In the data rows, 128 means zero.
Some points, one per row:
[124 224 134 138 158 146 140 131]
[115  94 127 133 113 129 136 124]
[255  87 120 126   0 140  14 120]
[119  96 128 137 157 140 162 128]
[122 215 133 141 157 148 136 133]
[123 110 128 122 157 123 121 131]
[116  93 128 135 143 134 146 127]
[106 125 128 120 157 187 113 128]
[125 235 131 138 155 158 145 134]
[122 150 131 133 154 127 141 134]
[107  89 126 132 120 128 148 119]
[117 157 127 136 148 132 148 122]
[118  99 126 131 157 119 137 126]
[100  91 121 116 163 136 112 129]
[115 104 120 124 153 129 141 130]
[119 179 129 132 156 129 138 124]
[115 123 123 127 152 122 136 123]
[143  97 129 127 156 135 117 129]
[121  96 134 136 160 139 144 132]
[115  89 131 139 153 131 140 124]
[124 150 129 130 155 129 138 133]
[117 121 121 122 152 126 140 127]
[115 100 133 136  70 128 144 124]
[129  90 122 128 102 124 110 117]
[107  95 128 139  27 136 167 122]
[ 55 127 127 124 159 119 150 136]
[124 174 128 126 154 126 139 134]
[122 153 125 124 151 127 141 131]
[211 101 131 129  47 128  86 129]
[122 185 126 128 152 139 147 140]
[104 149 137 127 161 137 144 139]
[121  21 129 137 157   0 116 130]
[  0 250 129 116 155  90 202 136]
[231  95 132 134   0 127  79 121]
[120 142 128 136 155 128 141 132]
[124  94 131 130 145 127 123 123]
[206  98 131 134   0 132  89 127]
[121  95 124 127 160 130 120 128]
[104 105 123 117 153 117 127 127]
[119  95 123 126 157 128 123 125]
[123 153 126 129 156 125 140 131]
[124  95 129 133 157 135 134 132]
[129  94 128 130 123 129 125 126]
[112  93 129 137  65 128 154 121]
[117 102 132 134 103 133 138 128]
[117 100 131 137 107 134 142 130]
[122 124 128 133 159 139 149 137]
10 more points follow, each with its number after it:
[ 76 124 127 117 154 142 133 133] 0
[198  96 130 130  42 129  86 122] 1
[120 124 136 136 159 134 149 130] 2
[116 135 130 128 158 125 154 131] 3
[187  91 123 129 119 133  78 122] 4
[158 100 131 132 135 136 111 131] 5
[197  95 130 122  84 122  81 125] 6
[ 95 100 127 121 159 126 118 127] 7
[144  96 129 133 117 130 113 127] 8
[ 20 106 133 116 159 246 124 130] 9
Which of these numbered points is nearest to each point below by angle, seen from the average point of the first points? Its number follows each.
[111  92 124 130 114 129 158 122] > 9
[120  94 132 134 105 130 132 125] > 8
[168  90 124 125 121 132  84 124] > 4
[143  95 128 129 142 130 110 129] > 5
[179 102 131 129 120 128  81 132] > 4
[121 115 138 139 161 133 140 130] > 2
[ 99 101 124 119 156 119 121 131] > 7
[175  99 131 132 100 132  95 128] > 6
[116 101 129 122 163 127 116 129] > 7
[ 77 138 121 114 152 122 138 132] > 0
[164  99 129 129 136 132  99 135] > 5
[117 139 130 124 152 118 146 127] > 3
[159  96 128 128 110 128 101 129] > 6
[156  88 116 117 132 122  81 124] > 4
[168  98 129 123 131 130  89 131] > 4
[ 80  91 121 115 156 115  97 126] > 7
[120  99 135 141 156 137 153 127] > 2
[151  92 121 120 126 122  87 124] > 4
Now 10 new points, numbered from 0 again:
[119 157 137 129 162 142 137 135] 0
[214  94 125 122  70 126  70 125] 1
[114 163 129 121 154 117 169 136] 2
[144  98 130 130 150 129 107 131] 3
[158  93 128 128 121 123  83 119] 4
[148  93 123 120 140 129  92 130] 5
[117 136 132 125 156 126 128 132] 6
[227  89 120 119  64 124  57 126] 7
[117 105 126 128 156 127 140 125] 8
[174  94 127 124  98 122  87 123] 9
The same question for these:
[187  93 125 120 101 118  81 119] > 9
[144  97 130 125 137 122  94 127] > 5
[120  79 128 138 156 134 181 125] > 8
[222  97 130 133   0 128  96 122] > 1
[119 132 122 126 151 120 132 128] > 6
[118 166 126 130 155 136 144 130] > 0
[133  95 122 120 152 128  96 129] > 5
[145  89 122 126  87 126 101 121] > 9
[117 103 131 130 162 133 144 134] > 8
[255  98 132 130   0 137  61 127] > 1
[148  90 126 128 138 132 109 126] > 5
[249  91 124 130   0 131  87 116] > 1
[115  88 125 130 158 129 145 125] > 8
[130  95 129 127 156 127 123 131] > 3
[126  94 122 119 154 124 100 127] > 5
[113  90 127 134 143 131 145 122] > 8
[171  93 125 127  52 127  91 126] > 1
[115 134 138 125 158 130 122 132] > 6
